In the rows, 100 means zero.
One hidden turn or mirror swaps the rows below in pairs. Which row is each named row swapped with?
Kemo: 120 114 88 62 106 97 87 95 88 72 111 103 114 109 109 105 91 120 97 88
 123 112
besuz: 114 69 102 97 82 83 84 115 110 75 106 119 134 91 99 129 104 81 131 92 83
 120
Lutib: 99 89 107 105 126 67 78 98 83 102 112 126 123 101 69 89 115 97 73 76 106
 110
napef: 123 62 96 76 79 90 106 121 94 76 105 95 115 90 89 108 93 91 93 100 66 80
goba: 117 73 106 97 86 81 96 111 113 91 91 112 105 79 101 117 109 97 141 106
 84 95
rivol: 91 102 91 86 122 84 101 108 72 127 138 115 112 104 92 112 79 116 103 72
 86 113
rotod: 104 82 126 101 114 73 59 117 93 106 107 115 120 82 67 85 113 92 99 90 82
 124
fefar: 119 79 91 84 87 88 107 120 107 65 111 113 108 78 97 110 91 92 88 97 51
 88
Gadu: 109 111 78 101 98 66 83 97 66 108 130 132 101 89 83 109 82 110 96 65 64
 113
sunom: 107 103 114 89 84 93 102 94 105 85 118 117 85 99 103 118 108 112 87 80
 116 76
ripil: 112 95 78 103 114 86 89 114 78 128 127 119 114 99 89 106 73 121 105 88
 60 112
kori: 104 92 75 112 102 81 64 106 94 115 130 131 117 93 97 110 86 127 111 83
 64 121
Fep: 123 96 86 97 107 100 69 103 70 123 134 134 114 88 90 101 95 109 111 92
 70 131
fot: 115 61 97 68 85 97 115 113 92 76 107 103 105 84 99 108 84 93 103 88 60
 88
riz: 115 61 98 73 82 85 106 110 99 75 112 106 109 96 86 114 95 75 86 94 54 96
Tobi: 119 76 105 71 87 102 96 115 100 70 111 102 96 95 87 105 98 73 113 93 55
 93
pebe: 119 67 95 66 83 98 117 120 96 83 103 104 102 87 87 124 90 87 101 90 71
 83
Niva: 110 103 100 90 106 83 65 91 60 105 105 118 111 103 70 82 124 103 83 86
 97 120
Bam: 127 97 73 102 113 63 76 117 94 112 125 124 114 95 85 106 87 118 96 66 62
 128
gurur: 117 59 90 95 84 87 82 116 105 92 99 123 109 103 114 129 97 80 128 111 97
 112
Zak: 121 98 118 100 113 53 87 122 75 101 110 129 120 114 61 100 97 100 98 71
 104 120
vulor: 109 80 115 82 121 48 74 116 88 97 104 110 124 103 83 73 101 120 88 78
 104 107
Dotek: 131 89 96 63 111 84 103 127 85 73 99 89 95 116 107 110 89 92 103 78 106
 124
dat: 108 64 92 91 71 91 87 108 109 84 107 123 118 93 119 116 105 87 128 113
 94 109
Fila: 93 89 93 82 88 89 89 82 118 72 124 118 84 99 93 106 106 114 85 80 113 86
Lil: 127 74 102 89 90 63 70 114 72 116 119 120 122 95 66 83 118 89 84 76 92
 107
Vuti: 111 87 124 80 109 72 61 109 83 118 119 124 126 95 83 86 107 97 81 68 112
 120
Zod: 95 101 91 102 106 81 83 114 64 110 117 122 128 92 84 108 75 109 116 81
 55 113
magik: 102 96 81 87 117 70 75 124 82 117 125 123 128 78 96 115 79 106 93 70 60
 111
Lal: 96 82 97 75 86 89 92 81 104 75 124 127 89 114 96 100 113 96 87 75 114 82
maf: 111 73 123 87 98 67 78 119 69 111 121 103 121 88 64 89 123 102 104 94
 106 116
gev: 109 70 93 99 101 63 75 98 56 102 120 122 115 106 70 92 116 105 88 86 105
 131
Sobe: 132 105 94 70 107 82 71 102 96 81 86 94 79 106 98 104 99 103 102 86 120
 104
tane: 100 87 79 95 116 87 88 120 82 107 149 123 121 82 86 90 87 105 105 79 59
 118
Magok: 125 111 97 73 101 76 95 103 97 72 97 105 92 114 122 91 86 112 104 101
 111 117
Doti: 91 70 84 94 116 79 77 92 76 113 126 131 114 85 105 120 82 106 110 84 61
 122
bopa: 116 110 83 58 119 79 91 102 97 71 92 109 98 121 113 104 93 104 106 86
 106 98
gito: 122 58 92 73 86 95 113 111 107 80 106 107 112 85 93 106 115 84 96 92 65
 86
mas: 106 100 113 78 81 92 89 78 117 77 107 121 79 90 98 98 116 108 101 75 103
 92
fezad: 107 72 105 89 104 57 84 111 76 109 114 126 127 110 82 87 128 110 91 77
 111 125
vizag: 113 93 87 99 100 68 92 139 88 117 137 127 115 87 84 120 88 99 107 62 69
 121
mimas: 119 108 92 62 104 78 96 105 107 67 92 108 101 113 113 104 78 100 95 93
 113 110
kib: 107 70 98 102 66 86 92 119 108 91 103 119 107 92 108 114 90 82 139 100
 90 104
bibu: 105 96 67 89 121 75 72 114 80 101 115 128 109 85 88 112 82 116 101 81 56
 132
gamin: 123 94 83 88 106 72 76 125 84 120 135 128 118 79 94 105 75 96 110 75 61
 131
memed: 128 107 100 65 101 91 93 95 95 85 90 104 90 106 114 95 81 97 89 93 118
 110
vifi: 95 98 91 79 92 84 96 85 108 63 116 123 75 92 95 107 104 111 92 70 105 85
vibul: 122 70 98 97 73 79 107 113 92 95 110 107 100 89 120 127 105 90 137 91 81
 114
Tove: 116 115 89 66 114 92 98 95 87 86 92 96 95 100 113 121 86 91 100 94 114
 102
roled: 99 99 96 84 80 85 83 83 112 79 126 120 84 104 97 99 106 123 83 80 105 81
kaz: 102 85 112 82 89 88 83 80 116 78 101 124 86 93 99 102 106 111 92 69 111
 80
susi: 122 97 99 51 113 87 103 93 91 85 103 102 80 98 106 106 90 99 109 87 120
 108
duz: 114 76 113 82 110 57 82 110 67 98 109 112 126 114 75 87 100 95 75 81 104
 131
padi: 113 84 97 116 84 96 75 103 106 87 100 117 99 94 120 122 121 110 130 95
 95 111
gamig: 108 97 105 100 103 61 72 94 60 112 102 126 121 109 72 87 110 104 93 85
 113 112
gozav: 101 96 105 79 84 82 83 71 114 73 123 121 80 100 105 106 102 104 94 67
 103 91
Daz: 111 80 108 92 77 81 85 120 112 87 109 105 112 81 110 105 113 81 143 95
 98 106
Vosa: 90 87 113 86 105 60 66 94 63 103 114 121 127 103 82 78 118 101 93 75 97
 116
Bik: 115 66 95 76 88 89 116 107 109 72 111 100 113 94 90 107 99 85 91 97 56
 96
gipes: 110 117 88 89 125 76 82 95 90 120 121 116 104 92 85 125 82 110 109 70 63
 119
miv: 111 64 102 91 81 79 87 120 102 79 109 124 114 77 124 121 116 88 123 109
 95 113
tov: 110 78 125 97 110 59 68 104 82 106 116 125 104 102 69 83 106 91 88 79
 105 131

Swapped with besuz: Kemo
Swapped with Vosa: magik
Swapped with memed: kib
Swapped with padi: Dotek
Swapped with susi: goba
Swapped with Zak: Fep
Swapped with Sobe: vibul

One hidden turn or mirror swaps the rows below in pairs. Which row is each named row swapped with?
kabus: 57 97 86 117 81 95 88 104 86 111 88 111 68 93 124 92 109 114 70 92
zolu: 98 110 136 100 86 94 120 87 95 107 77 88 66 108 103 96 114 123 119 106
pekeg: 81 79 86 115 100 89 88 83 73 115 108 126 92 111 132 80 94 111 109 124
tago: 85 106 102 97 103 112 66 91 72 80 108 115 109 97 98 114 109 119 95 83
rusik: 104 117 90 95 92 107 100 119 84 116 120 135 98 80 114 89 110 117 83 94
Sofos: 123 110 77 110 71 92 110 74 97 108 113 78 74 111 87 104 104 90 102 110
ganiz: 93 93 96 120 121 94 84 96 81 119 102 124 109 87 130 84 101 105 114 127
fope: 100 112 118 105 80 108 96 85 106 93 94 144 110 94 102 94 88 104 73 104
Deran: 115 109 78 116 64 82 115 67 100 105 107 88 97 110 87 109 117 98 107 100
Bak: 113 113 82 116 80 84 115 68 79 114 105 80 94 121 76 99 107 89 109 110
dur: 113 107 123 86 93 78 111 84 100 107 66 83 80 105 118 92 103 122 107 106
dukiz: 74 95 104 108 100 101 84 107 103 102 101 137 102 114 106 76 92 80 105
 115
rap: 104 114 121 88 94 81 108 90 106 118 75 84 77 99 106 95 93 125 129 103
palal: 78 109 91 98 100 92 69 98 70 74 100 109 97 90 117 115 103 119 91 81
gera: 107 110 120 96 94 84 113 96 86 125 74 79 71 92 107 101 94 111 126 106
Nifun: 107 120 122 95 90 102 112 83 116 115 76 85 67 115 100 91 115 101 117 105
vemo: 86 126 90 109 91 103 89 93 77 111 120 138 97 99 103 98 114 132 74 93
kon: 112 108 87 112 74 119 101 83 105 104 88 82 65 109 87 105 113 111 126 102
vuv: 110 114 81 106 81 86 118 97 93 116 107 76 72 100 83 119 107 95 115 103
badi: 102 105 121 101 78 87 117 73 107 113 62 89 96 113 106 101 111 124 115
 118
Vevip: 97 114 100 94 100 120 97 97 82 112 118 118 107 82 110 86 109 122 67 94
tob: 112 110 88 120 57 91 118 62 94 117 98 93 94 112 88 109 121 100 100 109
ligis: 118 109 80 100 75 69 95 76 87 107 85 76 91 109 92 120 102 98 105 102
nikom: 90 91 91 118 100 100 83 82 73 114 113 127 105 110 126 85 98 129 118 128
doras: 114 101 79 113 63 82 110 81 90 108 97 80 99 90 83 108 94 89 103 118
Gof: 72 101 102 113 101 106 94 110 107 102 111 132 97 108 112 82 82 88 99 124
rubi: 81 105 100 104 105 101 78 95 73 75 110 114 112 94 116 118 106 128 87 91
bem: 70 111 88 114 75 102 94 101 84 100 93 118 65 93 123 73 97 125 74 88
tafop: 97 92 104 136 107 104 83 90 71 107 117 83 118 97 115 63 100 102 87 109
tekir: 76 99 102 118 107 100 88 102 110 108 109 134 105 112 112 73 93 87 101
 114
vesem: 88 81 102 130 110 100 88 89 81 95 109 83 120 96 111 72 97 86 87 112
pipor: 67 103 79 118 85 99 89 102 84 107 87 112 61 101 113 92 95 121 73 82
varim: 62 108 98 117 76 94 102 99 88 80 81 100 64 98 110 91 91 119 77 92
Goka: 109 108 73 122 73 100 114 82 94 111 98 87 84 108 79 119 97 93 110 120
Kelep: 83 113 89 95 79 118 89 99 94 126 114 137 98 101 107 78 114 104 76 109
sazu: 103 94 111 120 118 92 83 88 67 90 121 116 81 99 108 114 87 95 118 103
nipu: 81 91 107 133 109 113 83 91 80 122 110 74 112 100 106 77 99 102 85 112
geke: 103 105 132 98 95 86 122 93 90 111 58 90 85 106 108 102 115 120 110 103
Zemon: 103 113 130 79 86 77 112 78 97 116 77 98 77 119 99 96 104 120 108 98
sekik: 115 94 109 101 82 61 112 103 93 110 66 82 98 118 93 90 101 107 103 96
bod: 94 84 103 137 115 112 85 88 86 116 97 78 116 107 111 68 108 101 83 107
pon: 80 111 95 105 108 98 70 93 77 82 109 113 109 91 109 116 102 127 91 81
mir: 124 100 75 100 80 93 98 67 99 110 104 83 85 91 92 108 106 82 118 110
geber: 76 107 109 120 104 110 89 95 109 103 109 124 108 118 105 67 91 84 101
 120
Sofez: 91 94 113 136 107 109 97 89 88 89 103 66 110 99 100 77 96 91 89 114
kevok: 60 109 95 106 84 111 94 94 85 89 97 113 65 95 114 84 92 124 76 86
kulod: 83 87 99 96 114 94 68 93 56 116 108 107 100 99 128 92 107 117 110 111
Disir: 98 115 111 87 87 90 117 83 95 110 53 95 75 89 115 91 107 114 116 98

Swapped with geber: palal
Swapped with varim: Sofez
Swapped with sazu: fope
Swapped with kon: sekik

One hidden turn or mirror swaps the rows below in pairs. Which row is each named row swapped with?
deso: 77 86 135 95 102 128 111 120 115 121 97 105 120 107 103 102 116 87 100
 104 78 119 117 85 117 83 90 81
fure: 94 91 114 86 103 92 145 96 107 103 97 86 115 87 102 86 111 81 114 109
 106 133 96 133 80 85 104 103
Repaf: 115 118 100 125 99 81 111 98 110 101 105 73 93 126 104 90 86 86 92 92
 126 122 86 84 84 100 97 113
Reg: 93 100 79 96 99 88 119 97 118 101 89 98 121 79 97 102 114 108 115 125 96
 119 98 120 118 71 95 118
dalam: 105 66 86 125 95 87 93 99 74 113 105 90 109 105 105 98 86 94 111 124 84
 94 103 84 108 123 96 84
samor: 98 92 131 79 104 107 70 102 77 83 94 98 108 112 103 97 122 101 98 118
 124 125 99 102 100 89 105 106
tiri: 75 96 72 130 101 82 111 97 115 100 84 93 96 114 88 97 77 85 102 94 97
 117 90 125 101 88 106 118
Vav: 78 76 87 98 101 90 87 100 149 95 95 99 122 118 107 102 67 80 104 114 84
 99 83 116 91 105 95 86
tari: 85 95 139 101 115 131 107 107 146 96 83 94 106 128 110 97 114 76 114 88
 91 112 104 93 92 93 102 92
dufog: 101 65 112 71 95 83 82 94 115 101 85 100 104 97 98 95 135 98 109 104 107
 78 103 85 105 76 99 116
nulov: 86 98 62 96 110 109 69 111 108 97 91 109 130 81 106 98 102 98 116 104 86
 103 95 108 111 101 97 110
pom: 111 95 114 79 102 71 138 96 107 102 89 92 105 91 105 105 99 86 102 81 75
 111 77 83 64 119 96 96
vodo: 98 98 110 75 105 97 112 105 96 103 104 97 70 103 96 95 110 60 119 91 94
 113 121 99 81 136 91 100
zodod: 91 108 91 109 102 78 120 107 113 117 86 106 100 147 90 100 129 82 98 102
 106 102 92 123 91 94 106 87
kep: 95 84 110 93 110 112 57 97 144 96 88 105 101 111 111 96 72 89 101 101 79
 92 89 88 93 113 93 105
nilaf: 78 110 118 97 107 111 125 98 83 112 96 96 83 127 99 107 85 94 102 102 90
 122 104 57 93 110 95 89
bila: 83 109 71 119 103 104 112 99 100 107 70 92 89 99 117 96 108 91 102 86 95
 92 70 81 86 94 106 126
Dof: 101 101 106 107 94 106 127 106 82 117 105 92 116 120 111 86 83 95 105 84
 113 124 81 70 98 93 77 81
Resum: 91 90 97 116 99 104 102 98 123 127 84 100 113 97 107 97 140 92 102 86 90
 79 94 75 125 94 104 115
nagib: 87 100 108 94 87 103 113 99 88 136 97 111 108 112 114 105 86 94 96 109
 110 91 91 58 119 101 77 100
dapu: 104 80 112 87 102 100 75 95 105 79 95 93 127 78 101 104 137 91 97 106 96
 125 109 101 111 88 98 121
fizi: 114 110 116 106 92 103 104 122 99 112 81 130 98 106 79 101 88 79 116 122
 103 112 111 105 80 97 124 119
zor: 94 78 105 98 106 138 99 96 90 109 96 101 114 114 100 96 149 94 108 92 97
 119 107 100 86 75 100 106
kes: 119 87 144 106 98 103 102 92 126 103 85 112 98 85 104 114 97 97 97 122
 93 83 86 66 77 107 95 106
Vef: 107 115 94 100 90 87 105 121 100 91 94 105 77 100 81 109 112 79 109 107
 104 111 114 118 96 132 98 122
Luzi: 96 85 99 85 104 128 136 95 123 100 89 96 93 157 109 101 96 95 105 102
 101 102 104 86 115 100 102 101
sop: 111 88 99 89 116 80 97 73 102 74 88 85 94 122 112 76 95 87 99 116 96 102
 74 114 81 113 109 127
Zimu: 113 96 135 121 110 125 96 97 111 84 92 98 88 86 104 105 102 85 105 114
 89 80 98 54 92 99 98 104
mor: 91 93 115 106 122 123 122 90 109 82 98 81 103 79 116 105 107 69 95 111
 76 108 107 92 110 123 109 71
pada: 103 76 117 96 110 104 123 92 96 109 88 97 124 129 98 92 96 91 98 105 104
 96 76 149 99 102 109 119
Derim: 88 92 91 100 95 105 80 100 74 86 87 95 86 99 110 101 77 76 79 112 106 91
 88 114 70 94 101 112
Fus: 111 67 101 105 95 99 111 93 105 73 87 84 108 91 104 119 107 100 94 114
 82 65 102 73 71 97 99 107
Nuz: 102 87 109 102 108 114 125 119 112 93 93 99 124 130 115 119 119 99 86
 101 93 111 93 83 72 102 68 75
dob: 102 91 99 112 103 92 66 108 124 88 94 110 116 137 109 104 81 92 97 106
 92 81 84 91 122 116 105 96
delib: 112 113 103 80 99 103 118 98 118 109 79 88 84 100 103 116 87 74 91 65
 105 129 82 87 111 109 94 95
nodo: 83 84 111 104 109 93 96 119 97 68 95 107 90 97 100 92 81 84 96 130 74
 111 119 117 100 93 125 95
logi: 109 103 102 99 91 87 103 99 118 128 97 82 108 115 86 84 78 78 106 93 127
 126 108 79 83 85 116 99
Gofe: 82 102 134 119 108 120 127 94 85 116 90 86 91 82 108 94 110 84 107 110
 105 137 95 91 81 102 94 96
fulat: 83 106 124 93 99 79 147 96 125 103 93 102 102 82 115 97 96 109 98 105 96
 108 92 66 110 88 96 108
dasa: 100 79 97 124 101 113 52 101 73 100 94 90 92 103 103 104 91 91 112 114
 98 119 102 102 85 99 103 103
lud: 125 70 108 87 103 97 58 105 100 91 87 97 111 103 99 102 89 99 90 105 94
 123 98 105 126 84 95 98
sapuv: 100 88 96 120 107 112 122 76 109 123 107 54 92 84 97 107 98 68 97 99 101
 105 101 78 108 100 100 90
malaz: 106 77 123 88 92 76 105 94 134 99 101 91 133 103 94 96 87 100 126 106
 114 114 105 131 79 98 99 93
rezab: 84 79 108 131 113 93 98 92 112 92 96 91 129 102 121 90 92 98 90 93 91
 106 94 59 112 115 92 78
funaf: 99 106 97 102 101 111 132 110 80 114 92 113 108 116 93 86 96 87 129 107
 85 103 114 94 102 117 108 137
romit: 88 105 123 67 89 99 117 89 117 104 94 98 75 113 94 140 100 85 106 104
 112 103 83 100 105 120 85 92
Nufip: 115 74 92 77 104 98 109 90 103 65 98 88 121 119 119 86 89 115 98 109 117
 109 98 110 74 110 101 103
nit: 103 85 125 109 120 83 94 81 111 98 103 95 115 120 122 83 124 103 88 110
 89 96 80 106 85 128 77 84
Gifem: 82 82 100 82 99 82 81 87 88 83 81 102 107 103 95 106 78 121 96 118 98 88
 80 106 88 84 115 115
simes: 102 96 91 90 98 86 118 104 113 101 90 104 108 152 103 102 112 88 109 115
 94 107 103 55 109 106 98 80
miba: 89 105 98 104 87 98 109 84 111 133 81 97 98 95 109 128 91 94 118 82 115
 93 71 67 106 111 101 101
gobo: 91 128 105 78 82 88 119 105 104 128 90 103 108 111 108 99 105 113 122 81
 99 89 97 90 86 88 80 98
lova: 94 97 110 84 91 102 127 87 121 106 102 90 93 91 86 133 113 59 106 92 89
 119 109 102 121 123 100 102
Fef: 107 91 91 83 105 82 84 96 163 104 84 98 91 90 105 104 103 103 105 106 98
 99 87 105 95 86 89 110
Gen: 89 87 115 82 94 88 114 92 116 96 93 86 113 68 99 105 90 89 95 96 98 110
 86 144 71 95 104 105
sor: 87 96 113 114 111 103 115 96 124 116 99 78 126 123 115 65 92 74 98 97
 113 132 94 78 88 85 104 98
nef: 106 88 81 120 97 85 93 103 95 100 109 84 95 81 96 99 106 76 103 102 86
 110 113 124 74 132 94 99
Rimad: 105 67 114 95 109 97 93 116 92 105 81 110 108 129 89 91 113 89 107 113
 56 109 100 102 105 72 113 110
rus: 90 73 94 99 98 112 83 100 100 84 83 100 98 118 105 104 69 91 94 98 86 80
 62 123 99 85 96 96
Kubag: 116 113 96 105 85 86 109 112 100 102 92 119 103 87 77 105 80 92 133 117
 110 96 104 107 95 98 111 123
lan: 115 99 118 99 119 103 94 107 115 115 102 90 100 106 101 71 100 68 107
 101 107 128 123 90 105 117 127 75
Bolaz: 80 68 123 85 110 119 113 108 130 91 90 108 118 101 117 107 121 86 108
 119 68 99 96 101 108 93 92 72
bel: 99 84 131 99 104 108 76 92 80 94 96 79 87 115 107 90 97 90 100 105 77 73
 110 119 82 94 103 82
disu: 115 83 131 105 98 94 92 96 112 92 88 92 101 91 102 104 138 101 88 111
 108 77 98 67 120 107 99 112
zapa: 97 70 100 78 90 106 120 72 109 113 108 101 112 91 95 124 107 92 118 91
 92 92 89 123 84 128 92 88
guber: 74 77 104 95 88 96 94 105 112 102 72 123 116 84 96 126 101 105 115 128
 91 88 83 118 106 94 106 85

Swapped with dasa: miba
Swapped with Fus: funaf
Swapped with nodo: fulat
Swapped with disu: Vef
Swapped with guber: Gofe
Swapped with nagib: Derim
Swapped with simes: sop
Swapped with samor: romit
Swapped with dapu: lova

